128 stands for zero in the data rows.
Some points, one per row:
108 139 129 146 109 139 114 115 160 93 176 94 99 96 119 138 99 144 140 129 111 141 146 125 135 130 127 100 139 126 151 165 110 142 134 151 127 150 134 149 150 145 111 128 149 149 127 109
76 123 92 139 123 82 91 120 122 125 138 165 156 146 159 74 146 171 126 135 108 158 189 160 114 158 100 117 106 121 184 163 176 125 31 146 160 41 95 113 146 167 125 185 179 143 122 128
88 124 99 138 124 91 101 121 127 125 136 142 151 143 151 81 143 162 128 132 107 145 175 155 116 154 104 117 112 127 177 153 166 124 58 140 145 79 100 116 141 159 121 173 167 143 123 130
188 117 149 121 151 144 195 163 87 181 92 146 172 162 119 153 152 76 140 110 154 96 86 147 141 136 127 155 160 124 74 75 133 134 194 85 92 156 126 137 88 94 118 96 79 76 151 160
145 126 133 123 137 133 145 134 116 137 115 133 137 134 125 138 134 116 130 125 142 121 115 131 129 121 132 135 135 133 112 112 127 124 133 118 120 136 123 126 115 119 125 118 108 117 135 136
77 93 68 142 147 89 146 156 92 147 125 170 192 172 152 100 186 160 144 131 125 150 210 194 118 195 76 106 113 135 191 150 179 97 20 129 125 78 60 96 138 189 128 214 179 124 136 155
73 131 79 131 125 41 61 112 120 148 109 181 182 172 187 29 167 184 108 137 92 156 186 166 101 157 105 151 90 111 180 148 217 136 0 139 194 0 97 102 136 157 128 196 170 138 114 132
138 143 146 89 139 143 95 95 139 99 90 119 93 107 129 128 101 134 88 145 153 131 85 76 105 63 186 167 95 142 105 110 99 90 148 131 182 116 149 89 109 95 152 98 89 156 110 108
130 128 131 133 129 130 138 134 124 132 131 145 139 133 125 136 133 124 135 125 127 127 131 137 131 135 130 121 137 129 122 129 133 132 134 122 122 123 123 133 131 129 120 128 124 128 134 133
166 139 165 122 129 176 153 129 139 111 135 102 93 99 99 180 98 98 133 125 150 115 83 101 138 96 148 138 151 137 93 112 78 127 204 120 117 197 152 142 117 100 123 77 90 130 134 120
135 136 135 125 125 131 126 123 133 122 131 120 122 122 129 124 116 127 125 129 126 126 118 122 129 116 136 138 131 130 124 127 124 131 138 128 138 137 138 132 125 117 120 115 122 129 128 122
78 90 74 143 153 95 154 163 87 147 125 173 192 173 150 114 187 156 146 130 120 152 210 197 117 197 66 102 118 136 186 150 176 95 32 127 126 82 59 97 140 190 130 213 167 128 137 158
84 101 76 141 149 97 139 151 96 144 125 159 179 165 147 106 174 155 143 130 120 147 197 185 119 181 84 106 116 132 181 144 173 102 46 129 121 91 70 101 137 179 129 199 148 122 134 152
194 118 149 122 149 147 204 168 87 184 90 158 172 163 115 166 154 69 144 108 157 95 82 148 143 135 111 152 164 127 73 71 127 137 205 82 79 161 127 137 88 91 115 91 70 63 156 162
75 120 77 136 133 51 90 124 110 155 113 181 190 177 180 40 175 175 120 132 91 151 194 179 108 172 92 135 98 117 188 148 212 128 18 135 166 3 86 104 136 168 126 202 179 130 121 141
175 124 154 120 144 157 180 147 111 148 106 132 138 135 110 172 131 90 135 118 158 105 90 126 138 119 132 135 151 130 79 94 110 124 184 102 89 180 135 131 106 101 120 92 87 100 143 143
130 151 145 71 139 139 59 70 148 85 72 116 74 99 135 114 91 151 67 156 158 138 75 54 90 36 212 185 70 151 98 104 95 72 134 139 190 87 156 68 113 90 164 96 85 168 95 96
88 138 121 140 109 133 90 107 161 78 172 100 91 92 124 133 97 161 130 139 123 152 158 122 125 123 135 99 121 138 165 174 112 125 107 161 140 148 131 132 156 154 123 141 163 168 117 103
89 108 93 156 130 116 150 151 121 125 162 153 155 139 131 133 148 149 155 127 117 144 195 178 130 183 82 83 135 130 183 163 150 125 77 139 112 129 87 132 150 179 116 183 178 139 139 141
134 146 142 95 135 142 95 90 140 95 100 126 88 104 128 129 99 141 92 145 147 134 94 77 107 69 185 158 95 148 96 118 101 94 139 135 173 119 150 95 116 102 147 103 108 154 108 106
92 135 99 141 117 65 84 121 125 145 130 149 167 157 170 53 147 162 124 128 87 144 169 160 119 155 107 140 114 113 168 147 195 154 50 135 162 24 111 130 136 147 117 170 170 130 123 131
79 110 82 146 133 67 121 140 104 154 130 183 189 174 167 74 176 165 138 129 107 148 202 190 116 186 76 117 114 118 185 151 200 129 25 131 143 49 80 115 139 178 119 204 176 124 131 146
97 119 103 159 119 105 144 141 123 136 163 153 159 144 139 106 145 142 155 122 104 144 182 176 136 179 79 94 143 116 179 160 162 148 82 134 109 115 101 147 149 166 112 168 166 122 139 138
112 119 117 160 120 135 153 149 126 124 175 128 139 124 119 151 132 129 165 119 119 134 166 165 147 174 92 88 158 129 164 158 130 145 130 133 89 165 110 157 147 160 108 149 158 124 145 135
172 130 154 171 112 154 202 164 127 159 180 119 149 131 101 179 126 74 185 96 126 103 116 166 175 172 86 92 205 110 107 128 122 198 213 107 43 217 138 207 130 117 78 92 121 76 165 146
148 125 141 123 138 155 150 132 123 122 125 119 120 119 112 155 120 113 133 126 147 120 109 121 132 114 145 131 138 137 108 117 106 114 162 121 122 168 129 124 119 117 127 109 106 124 134 131
204 115 148 122 155 147 212 169 82 188 84 162 174 169 119 162 159 65 145 105 164 92 78 150 145 138 116 160 168 124 70 66 130 138 203 77 92 173 126 139 84 88 116 90 65 67 159 165
160 142 160 143 110 176 155 133 152 110 171 90 93 91 94 190 85 96 151 116 142 111 95 113 155 114 139 104 171 132 107 134 83 159 221 126 87 215 160 176 129 106 101 74 111 122 141 116
84 125 103 151 119 111 124 125 136 112 167 135 137 126 137 108 130 156 144 128 106 147 183 156 130 162 106 91 130 127 179 168 151 134 80 146 119 109 107 137 154 168 117 168 179 143 129 125
192 24 159 167 58 139 37 255 179 255 114 55 14 185 33 3 161 15 64 170 81 97 182 0 201 245 113 90 73 0 74 9 38 155 156 205 0 255 246 176 209 139 255 180 149 66 45 195
116 137 136 133 115 134 113 115 143 104 151 122 110 108 125 133 107 140 129 130 118 138 135 123 129 118 135 119 129 133 138 148 117 133 133 141 135 134 133 134 140 134 122 124 150 142 124 114
182 127 153 166 118 154 210 172 122 166 169 109 157 137 101 183 128 69 183 95 129 99 108 167 171 171 81 100 205 108 101 117 122 193 214 101 45 220 138 203 119 112 81 88 106 73 166 152
72 113 78 153 126 69 123 141 108 149 141 174 187 170 161 72 177 166 144 128 92 152 207 194 120 194 77 108 120 113 195 163 197 136 13 136 137 32 78 122 148 179 119 206 183 131 131 145
163 124 135 117 146 121 152 146 100 164 91 163 165 160 136 126 151 106 127 119 138 118 106 143 126 129 121 155 136 123 100 91 147 130 144 101 139 113 121 122 102 108 126 117 88 89 139 148
160 126 152 132 132 162 170 146 124 131 133 120 127 121 106 177 121 97 144 119 150 112 107 130 143 123 129 116 156 134 108 117 103 131 198 114 87 190 136 144 117 114 116 98 101 110 143 135
212 112 150 117 161 134 231 176 68 211 64 169 202 188 125 153 173 58 141 104 156 85 73 158 144 139 108 172 167 123 61 52 148 138 185 67 88 149 119 133 75 82 114 92 50 55 160 176
117 144 134 96 130 129 74 89 146 91 103 121 90 104 137 114 103 155 90 148 137 142 108 84 102 70 178 156 88 151 118 127 112 94 125 143 179 92 142 89 125 113 148 117 123 161 105 103
136 125 140 189 103 149 198 165 142 138 213 100 142 120 102 173 124 99 195 101 109 122 157 180 175 193 68 63 202 105 156 162 125 198 177 128 40 207 126 211 152 151 75 122 172 101 162 140
205 114 143 115 160 133 210 170 72 207 67 167 199 186 127 147 174 64 139 106 158 87 76 155 140 142 112 173 161 118 61 53 150 139 184 69 98 151 120 131 73 85 118 95 52 50 157 172
96 115 111 161 119 133 158 146 132 113 182 124 135 120 118 147 132 141 163 123 113 142 182 166 141 175 98 69 149 128 181 171 130 137 94 141 84 150 102 150 157 173 106 161 170 135 141 132
177 47 107 113 61 120 102 223 191 228 125 0 0 100 73 96 255 32 99 87 0 2 0 0 206 178 0 105 95 0 68 20 15 255 71 159 0 164 232 212 201 65 255 141 255 97 103 94
122 117 116 138 134 127 148 143 115 136 133 139 149 140 128 135 144 127 142 124 129 128 148 154 130 153 112 113 137 132 141 134 138 123 126 123 106 147 110 128 126 144 120 144 138 123 138 140
167 133 162 125 132 174 170 133 131 119 134 102 104 106 101 181 107 95 138 121 157 113 86 108 143 104 144 127 155 140 95 112 85 133 204 116 105 198 148 144 113 102 118 79 100 119 138 126
162 133 156 111 134 163 145 123 130 115 114 117 108 110 106 169 106 108 120 129 155 119 87 102 130 92 155 146 133 143 106 109 91 111 185 119 119 169 144 122 113 102 129 89 97 125 130 123
173 121 139 121 147 138 166 151 100 167 98 157 161 153 122 150 145 92 136 116 144 108 96 141 134 129 126 146 150 128 88 91 128 132 171 96 107 144 125 131 101 102 118 104 84 88 145 151
122 129 127 128 127 127 121 126 129 125 127 132 131 129 131 128 127 134 130 130 131 129 133 131 125 127 125 136 126 131 134 133 132 121 118 129 133 136 123 123 126 129 127 131 121 133 128 127
136 117 122 129 139 132 158 146 108 141 118 126 149 144 126 138 145 119 138 124 138 123 134 149 130 144 119 129 136 130 126 121 135 118 124 116 107 147 112 121 122 132 122 135 117 111 136 144
185 122 153 119 146 157 181 156 103 157 102 129 145 142 111 172 133 81 137 116 158 101 85 131 139 121 125 142 155 129 78 87 112 126 193 96 88 170 134 134 97 96 122 89 78 89 147 149
118 144 139 106 127 136 85 97 144 91 118 126 92 101 130 121 99 148 101 144 142 138 111 91 110 81 176 147 99 145 130 131 107 104 134 143 178 114 143 103 131 117 141 115 111 157 109 105
200 116 146 121 156 147 211 170 86 190 86 154 177 170 116 163 158 65 145 105 161 91 78 149 144 138 116 155 167 120 62 64 132 138 192 78 89 176 124 138 83 88 115 91 65 64 157 166
120 121 119 144 128 136 142 139 129 122 152 123 135 126 119 142 129 128 146 124 127 135 149 149 136 148 110 102 142 134 144 141 126 130 123 131 97 163 117 138 133 146 116 140 143 128 137 133
79 94 74 141 146 92 144 154 93 146 125 172 186 171 150 104 182 158 143 131 124 151 206 191 117 190 82 103 115 131 191 149 179 99 38 128 114 97 64 97 141 186 131 207 161 136 135 155
138 139 142 106 132 144 104 108 137 107 111 119 103 111 124 136 109 130 106 137 145 127 100 97 117 87 162 139 113 144 109 121 105 106 163 130 152 134 142 109 113 108 138 106 98 146 119 115
146 128 140 126 135 143 149 136 118 132 124 132 131 129 120 152 125 111 133 123 142 117 113 130 134 124 131 130 143 137 114 117 118 126 166 116 118 157 129 134 117 115 121 110 111 114 135 135
117 142 129 123 123 132 107 109 147 100 137 121 104 107 130 130 105 143 119 136 122 138 126 112 121 106 148 132 117 139 136 141 117 123 119 142 151 123 136 124 134 125 130 121 129 151 119 112
183 122 150 123 142 155 191 156 101 161 106 129 152 145 112 165 139 81 140 113 156 100 88 135 140 127 123 140 159 130 84 89 116 132 196 95 84 178 128 139 94 99 118 92 89 90 149 151
118 145 135 102 128 134 85 94 149 91 114 116 90 101 130 124 98 149 97 145 133 140 109 87 107 78 176 148 97 147 106 133 107 100 130 144 172 113 145 100 125 114 140 115 109 158 107 103
195 115 138 114 157 124 193 164 77 200 67 167 194 183 134 136 171 76 134 109 156 98 84 153 136 137 113 171 153 121 62 58 153 135 166 74 110 114 118 125 81 90 121 103 55 60 151 168
101 134 102 135 122 78 85 118 130 139 125 159 159 151 160 67 144 156 122 129 97 143 158 151 117 145 115 143 112 117 145 142 179 146 71 135 163 35 116 125 131 142 122 159 153 127 122 129
116 157 145 97 121 136 59 75 162 77 115 103 69 88 131 121 81 154 86 150 136 139 98 69 106 56 184 151 91 141 120 131 99 102 133 150 183 114 161 99 131 106 145 101 121 180 102 91
163 130 153 147 119 159 174 146 133 136 157 101 126 119 103 177 118 93 157 112 133 113 109 136 154 139 115 112 172 122 111 124 107 158 197 114 80 201 142 167 121 115 100 94 128 108 149 135
132 141 133 118 125 130 108 109 138 115 124 115 113 117 132 125 112 132 115 132 136 130 112 110 124 104 150 134 120 130 125 127 123 125 144 131 147 113 142 123 122 114 125 113 128 136 121 116
141 144 152 127 118 141 128 118 148 116 137 129 107 110 122 139 104 121 126 127 132 124 104 111 132 108 147 134 136 128 116 128 112 142 169 130 112 133 146 141 125 111 119 101 119 133 127 117
144 137 149 122 128 147 135 118 139 112 128 116 112 113 119 147 109 121 124 131 142 121 107 113 128 103 154 137 131 133 110 123 109 125 159 127 137 147 138 129 123 112 126 104 118 136 127 120
218 111 153 118 161 146 238 179 71 212 69 167 196 183 118 168 173 50 147 99 165 84 68 157 149 143 110 165 175 122 51 46 136 141 216 63 75 169 122 141 71 78 113 83 47 47 163 178
136 128 132 123 132 133 140 128 126 127 123 128 129 128 125 133 128 125 129 128 132 124 122 129 127 121 136 130 129 135 116 120 124 121 137 123 132 129 127 124 120 122 124 121 114 124 130 129
Here are 16 more points, each followed by its number:
112 24 125 160 68 151 103 250 135 255 88 0 1 177 29 29 193 0 77 115 37 55 144 0 192 246 57 127 88 0 46 28 17 205 134 135 12 250 255 212 182 159 255 151 186 52 32 187 0
118 141 124 112 127 118 93 104 135 112 112 133 115 122 141 103 115 146 106 139 127 137 120 108 110 99 155 150 104 140 119 126 132 116 117 135 172 93 136 106 123 120 137 127 118 145 115 115 1
98 132 125 154 109 136 128 122 149 99 182 109 109 104 118 146 109 143 151 127 115 144 163 141 139 146 115 84 142 126 168 167 118 141 132 149 110 171 123 152 152 156 110 141 158 146 130 117 2
187 119 149 122 146 145 194 163 92 176 94 139 170 159 116 161 151 75 143 110 154 99 86 146 141 134 116 145 161 125 74 75 129 134 194 85 91 160 126 137 90 95 115 94 78 81 154 158 3
118 158 145 89 123 137 52 72 164 73 107 99 65 85 133 118 80 157 80 152 141 143 91 59 103 49 208 160 82 147 116 130 99 93 132 150 190 97 162 91 125 101 151 99 105 173 94 89 4
90 115 106 169 116 135 153 145 137 109 196 132 131 115 115 160 126 143 169 122 112 143 190 171 143 180 83 63 154 129 192 181 128 139 110 147 80 177 103 158 163 181 105 164 169 136 143 130 5
132 149 137 120 117 122 97 100 153 112 128 103 109 112 135 117 104 137 114 133 120 135 108 105 123 99 151 140 120 123 122 131 126 140 140 136 160 103 150 132 129 108 125 109 120 146 118 111 6
120 157 142 84 126 136 55 71 159 73 97 102 66 87 134 105 83 160 74 155 140 140 89 56 93 39 208 166 75 152 114 123 97 84 134 149 201 98 157 80 124 99 157 101 115 175 94 89 7
195 115 146 118 155 133 190 164 80 190 78 162 183 175 127 145 162 76 135 108 152 95 85 149 138 138 115 159 158 122 68 69 142 133 180 80 99 141 120 130 84 92 119 100 71 64 153 164 8
136 147 152 94 131 147 89 93 146 92 104 114 82 99 129 130 96 137 92 144 147 129 88 76 110 62 189 161 100 145 103 116 95 97 151 135 166 133 153 97 117 100 144 96 100 157 107 105 9
96 101 89 139 149 109 153 150 94 143 125 160 172 160 139 118 172 145 144 128 134 140 185 176 121 177 90 108 124 137 169 142 159 104 68 124 118 111 79 107 136 171 130 185 147 120 136 151 10
91 132 123 162 101 145 124 124 165 81 203 99 96 90 112 161 96 148 156 127 109 147 170 139 142 148 117 66 148 130 179 185 108 147 133 158 84 175 127 160 161 164 106 140 171 154 131 109 11
118 138 127 115 128 110 94 107 135 119 114 134 122 127 144 103 124 147 108 137 126 141 126 116 114 108 151 153 107 131 129 131 141 118 99 134 164 82 131 111 125 123 132 131 136 141 117 118 12
124 134 124 126 128 115 119 119 129 130 122 139 134 133 139 107 131 137 123 130 122 129 130 131 125 124 130 132 122 129 137 129 141 130 110 129 146 98 127 123 128 126 124 132 121 135 126 126 13
75 129 80 128 127 43 57 113 117 146 106 183 180 172 186 19 164 184 105 138 84 155 183 162 99 150 110 151 86 113 177 149 214 132 4 140 201 0 95 98 134 156 130 195 166 135 114 131 14
93 127 95 135 130 75 100 124 119 142 122 156 168 158 160 62 154 160 124 130 101 144 172 159 116 157 110 135 109 119 159 144 184 133 52 133 164 48 100 115 131 152 122 174 160 124 123 133 15
Which three of these numbered points are nearest to each point below, ignoring the 2 directions in which the first points spread most? Their numbers follow each, nearest first.
99 153 138 81 132 124 28 65 158 69 93 113 69 93 144 95 90 176 66 161 139 149 104 59 87 46 208 167 60 152 125 135 110 75 93 155 225 66 150 66 126 111 163 119 129 190 86 88 > 7 8 3
150 131 154 166 106 170 182 148 148 121 194 88 112 101 92 189 101 94 176 108 126 112 123 144 166 152 101 84 190 122 118 147 96 173 201 126 45 232 143 194 139 128 90 95 138 107 152 128 > 11 2 5
182 119 148 124 150 146 194 152 99 168 99 128 161 153 118 159 148 82 142 113 156 102 90 144 140 131 125 145 158 129 78 81 125 135 190 92 116 171 127 136 92 99 120 96 73 85 150 155 > 3 9 1
144 142 145 97 137 144 106 103 135 108 97 121 99 111 126 137 105 131 98 140 152 125 90 85 112 71 184 163 105 147 94 109 103 99 153 128 157 136 146 96 113 101 143 100 95 146 114 113 > 9 3 7
201 115 148 123 153 151 222 168 86 185 90 144 174 164 115 165 155 64 147 104 157 91 80 148 145 138 110 151 170 127 66 72 128 139 199 78 90 181 125 139 85 91 116 90 69 69 158 164 > 3 9 7
132 156 151 60 144 140 51 65 150 76 63 115 63 93 135 110 85 153 55 162 156 132 65 39 83 18 235 194 60 160 82 101 89 61 134 140 221 72 162 56 105 81 170 89 79 171 88 90 > 8 7 3
90 122 88 133 132 68 97 127 113 147 114 169 179 167 167 66 165 164 122 133 103 151 177 169 113 159 106 137 105 122 175 144 194 126 37 130 163 31 92 107 129 159 129 186 149 130 124 138 > 15 12 1
135 143 145 98 134 142 100 96 140 100 102 128 94 105 126 127 100 136 96 143 138 132 95 86 108 70 169 155 102 143 105 119 105 100 143 133 163 125 146 98 121 104 144 104 100 152 112 109 > 9 7 3
205 116 156 121 152 160 216 169 90 183 91 147 167 159 108 178 151 59 148 106 170 86 71 141 148 135 125 152 172 130 60 65 115 136 214 79 74 181 131 144 89 86 116 80 69 67 158 163 > 3 9 7
181 119 148 122 147 145 192 157 98 168 100 148 162 154 114 161 148 83 140 113 151 106 92 142 140 133 126 146 158 126 75 85 126 137 186 93 101 160 126 137 101 99 120 97 80 86 149 154 > 3 9 1
81 136 92 144 116 44 72 114 126 150 129 164 181 165 180 34 159 176 122 130 74 153 185 169 116 166 96 135 106 105 175 157 215 160 23 138 178 0 103 125 142 157 111 186 179 132 119 130 > 15 14 6
111 137 116 140 118 95 107 123 128 140 139 139 149 142 149 100 135 141 133 124 105 137 146 150 129 144 108 132 132 113 147 140 165 157 100 131 140 75 124 141 136 135 110 142 151 123 129 128 > 6 13 15
134 150 144 124 115 123 96 103 150 114 133 113 107 112 133 115 103 136 113 132 116 131 112 108 126 104 157 144 125 124 114 132 126 145 141 135 153 89 150 137 127 112 118 108 131 138 121 111 > 6 13 15
93 139 131 146 106 150 106 107 166 71 188 91 81 80 113 155 85 152 140 136 120 146 152 118 133 123 137 87 132 139 168 178 96 129 135 160 120 184 136 144 159 152 119 131 167 169 121 101 > 5 2 11
119 156 147 80 131 135 50 67 160 73 94 119 65 87 136 112 84 161 69 156 142 142 88 53 94 36 210 173 72 152 110 126 98 84 121 149 208 90 162 77 121 96 159 100 110 186 92 88 > 7 3 9
133 25 66 150 63 124 139 198 101 255 99 0 0 141 90 87 247 13 125 92 38 0 66 0 204 238 3 130 95 0 18 45 55 243 82 126 0 222 255 241 191 170 255 114 252 87 71 142 > 0 6 15
100 130 99 119 135 79 88 118 122 140 100 151 162 157 165 68 150 160 108 137 110 141 153 145 107 132 126 156 95 129 151 131 178 118 62 130 183 37 107 99 128 139 134 165 144 136 117 132 > 15 8 14
172 17 128 122 55 124 84 206 139 239 85 1 10 94 55 105 255 39 130 68 35 18 0 0 207 188 0 92 85 0 84 15 37 255 49 159 0 162 235 205 247 88 255 166 251 83 118 102 > 0 6 15
114 162 143 82 123 127 39 64 164 75 96 123 68 90 142 99 81 163 68 156 138 140 89 53 93 38 211 174 71 151 111 121 104 88 123 151 224 86 163 82 126 97 157 101 116 182 90 86 > 7 1 12
166 118 147 196 105 167 236 188 124 160 217 115 157 127 87 203 125 66 214 88 112 101 142 192 192 206 56 60 233 104 129 146 118 211 223 109 0 255 124 236 142 139 62 102 131 70 179 155 > 11 5 2
98 100 92 140 148 111 156 158 97 143 126 167 174 159 138 129 170 143 145 128 137 139 184 179 122 177 86 111 126 133 167 141 159 101 64 125 120 112 76 108 136 170 131 184 156 121 138 153 > 10 9 4
88 96 83 141 148 103 152 160 96 147 126 160 183 167 146 111 177 150 146 129 131 144 195 185 120 183 85 103 122 140 179 143 167 101 43 126 120 104 69 101 138 176 132 197 147 120 137 155 > 10 9 4
131 16 72 166 65 134 147 204 91 255 93 0 0 150 92 89 237 8 127 95 46 6 82 0 193 249 11 132 90 0 17 42 57 239 82 120 14 234 255 247 197 187 255 112 222 89 67 152 > 0 6 15
77 129 85 130 129 48 72 114 116 148 110 175 178 170 181 33 164 178 111 135 84 154 181 163 106 156 107 149 92 110 174 148 209 134 10 135 181 0 98 104 134 155 127 191 158 140 114 132 > 14 15 12
113 121 111 134 133 101 125 135 108 143 123 148 162 152 145 102 151 140 132 127 116 138 156 158 124 152 106 134 123 124 151 131 162 130 88 125 136 95 102 121 127 144 126 157 145 116 131 139 > 4 13 12
123 131 130 128 127 128 123 124 133 120 133 131 126 125 127 131 123 133 128 130 128 133 131 130 127 125 136 126 127 134 136 131 128 127 132 130 146 112 125 127 134 131 124 128 125 132 128 126 > 13 6 4
90 114 89 142 135 83 122 137 113 148 128 154 179 164 158 89 166 154 136 127 106 145 183 175 120 171 89 126 118 123 173 147 184 125 53 130 138 64 90 116 136 162 120 185 162 129 131 143 > 4 13 12
229 109 152 118 165 144 242 187 62 221 62 161 207 191 116 160 176 44 148 97 173 77 62 159 149 146 102 170 179 118 41 40 140 143 215 56 76 165 123 138 66 75 111 81 38 36 166 183 > 8 3 7
104 125 107 132 131 92 110 128 115 143 119 150 163 153 151 87 153 149 126 129 110 139 158 156 118 149 113 129 115 118 154 138 167 129 71 128 148 65 107 116 133 145 122 162 147 125 128 136 > 12 1 4
213 114 163 121 156 160 221 175 85 189 88 146 170 163 107 177 153 54 149 104 166 86 68 144 150 134 124 150 175 128 46 65 116 139 212 74 84 182 134 145 85 81 109 77 53 62 161 167 > 3 9 7
223 108 149 117 164 144 234 183 63 219 63 172 204 192 118 160 175 46 145 99 167 80 65 159 147 144 105 175 176 129 40 45 142 144 201 59 79 155 121 137 67 77 112 83 37 43 167 182 > 8 3 7
152 136 145 106 136 154 134 116 128 116 106 123 106 113 116 146 107 113 112 132 150 118 90 100 121 88 159 150 123 140 91 107 97 107 179 120 138 150 143 114 108 101 134 94 94 129 126 122 > 9 3 4
103 136 109 135 119 81 95 117 132 139 127 147 155 147 160 73 141 155 123 129 95 143 154 149 119 143 117 139 115 114 149 142 175 147 78 135 157 50 120 126 135 139 121 155 150 132 123 127 > 15 6 12
122 149 139 97 129 127 65 87 150 94 101 109 90 105 137 111 98 152 89 147 133 141 101 81 105 69 180 164 89 144 115 123 113 101 124 143 198 87 151 93 121 106 147 110 110 157 103 101 > 1 12 7
95 124 92 134 133 78 104 130 115 147 120 176 171 160 162 86 160 157 124 130 110 144 170 164 116 156 108 133 113 121 163 144 185 130 57 130 149 38 100 112 133 152 123 176 154 132 126 137 > 12 1 4
110 123 107 141 127 102 133 134 124 140 136 160 161 148 141 103 145 141 138 125 114 137 160 159 126 157 106 120 130 121 158 143 159 137 86 129 123 91 108 131 134 148 115 157 150 120 133 136 > 13 6 4
99 121 94 131 136 80 115 128 110 144 114 163 172 162 164 76 159 156 123 131 112 143 168 161 113 153 110 128 108 126 160 138 182 129 43 129 166 44 98 109 130 151 128 176 136 129 125 138 > 1 12 7
86 137 86 141 115 51 79 116 127 148 128 156 176 163 177 43 154 172 121 129 82 147 177 167 116 161 102 140 107 110 173 154 206 158 31 138 184 0 103 127 139 155 117 182 164 128 120 131 > 15 14 6
120 145 139 100 129 136 86 92 145 89 111 113 88 100 132 129 100 149 95 146 138 139 108 85 108 73 170 153 96 141 114 130 106 94 136 142 178 119 146 97 129 113 143 113 111 158 107 103 > 9 4 1
78 135 112 145 109 120 84 107 152 82 175 121 100 100 133 122 105 170 133 140 108 158 175 132 123 137 122 93 116 135 182 181 126 126 88 162 148 126 119 132 162 164 120 158 174 168 118 106 > 2 5 11
84 96 82 142 148 98 146 157 94 146 125 173 183 167 148 113 178 154 143 130 125 146 198 188 118 186 84 102 117 133 177 147 173 98 42 128 123 94 67 101 138 181 130 201 155 126 136 153 > 10 9 4
196 120 154 122 148 157 206 163 95 174 97 131 161 154 108 169 145 70 144 108 159 94 79 139 145 132 122 147 167 126 73 75 117 135 208 86 86 180 130 140 90 89 113 86 69 72 155 156 > 3 9 4
96 140 138 174 87 155 119 121 181 73 228 85 81 73 103 164 81 143 165 125 97 144 166 136 154 146 108 55 162 128 180 196 99 165 147 163 84 198 138 184 172 161 96 127 188 156 133 101 > 11 5 2
105 103 100 139 145 119 159 154 101 141 127 156 167 154 132 133 164 136 145 127 136 140 174 172 127 173 92 102 129 137 150 136 150 105 81 122 109 130 83 112 130 164 124 172 137 121 140 150 > 10 9 4
112 127 132 169 108 159 153 138 153 98 205 95 109 95 99 186 107 124 172 119 121 137 159 151 156 160 92 64 169 128 173 172 103 156 154 145 62 207 126 178 159 157 100 128 162 138 145 121 > 11 5 2
110 148 134 91 132 127 58 79 148 83 101 115 87 101 136 110 99 161 82 151 134 141 108 76 97 60 187 155 79 149 118 129 111 85 107 148 197 84 142 83 125 113 154 117 110 170 99 99 > 7 3 4
151 144 153 89 140 149 102 99 135 104 88 129 95 107 124 137 100 127 91 141 159 125 77 77 109 64 183 166 102 152 84 101 97 91 169 125 178 138 152 93 109 92 152 93 86 145 112 112 > 3 7 9
129 129 120 124 133 113 128 126 122 136 116 155 146 140 138 113 137 134 124 128 129 128 131 137 122 127 126 140 124 125 125 127 143 128 120 124 151 102 120 120 123 126 130 135 127 124 127 132 > 1 12 13
96 142 134 165 95 152 120 120 174 76 214 85 84 77 107 156 86 143 157 127 111 143 159 129 148 140 112 63 156 125 169 188 98 156 152 161 93 199 141 173 169 155 104 124 179 159 130 103 > 11 5 2
145 125 146 195 99 162 199 170 140 134 227 103 137 110 94 189 112 90 203 96 101 118 154 181 182 197 62 48 215 104 154 168 112 204 196 127 21 237 131 224 152 149 71 112 148 93 166 138 > 11 5 2
126 114 119 133 137 139 157 143 111 129 133 120 141 134 119 149 142 122 143 128 142 130 143 148 131 147 106 116 138 138 133 134 122 112 133 122 115 164 109 123 130 142 127 140 130 121 138 140 > 10 9 13
105 123 109 139 128 105 126 128 125 131 137 157 150 140 142 107 143 145 133 129 119 143 160 154 126 150 110 119 125 124 155 148 155 132 88 133 136 97 111 126 136 149 121 159 141 128 130 133 > 13 4 6
98 117 99 145 129 98 123 138 120 140 140 150 162 152 145 100 153 145 140 124 112 139 173 168 126 168 96 111 128 117 166 148 166 133 69 131 137 96 98 130 138 159 118 169 145 124 135 139 > 13 6 4
137 135 141 125 127 135 127 120 134 123 127 114 122 121 125 131 120 124 124 127 136 126 115 121 127 111 144 130 131 136 117 126 122 130 146 126 137 142 134 130 120 118 123 115 108 134 128 124 > 13 6 4
149 118 123 127 144 121 163 150 100 162 104 153 167 160 132 130 154 109 136 119 139 118 123 154 131 145 113 136 140 123 114 104 146 127 127 104 113 113 114 124 110 121 122 130 100 100 142 150 > 3 4 9
119 151 140 97 128 125 68 84 146 92 104 120 87 102 139 112 97 155 87 146 134 136 102 81 105 67 181 165 89 139 131 124 114 103 129 143 191 94 151 94 121 108 148 111 117 158 102 101 > 1 7 12
137 119 121 127 141 114 152 140 105 155 110 142 163 156 138 118 155 122 132 123 136 123 135 151 126 146 115 136 131 126 127 114 155 127 112 112 130 105 111 121 116 129 121 139 125 106 136 146 > 4 7 9
214 113 148 119 158 144 233 178 73 207 72 170 192 181 117 173 168 55 146 101 159 86 71 156 145 146 111 161 172 127 50 54 138 139 212 67 90 169 120 138 78 82 114 87 59 50 163 175 > 8 3 7
84 134 117 144 112 124 95 110 150 87 173 113 104 102 129 118 109 163 136 138 110 150 171 135 127 138 128 93 120 129 179 177 126 128 97 157 136 137 119 133 157 160 120 153 166 164 119 109 > 2 5 11
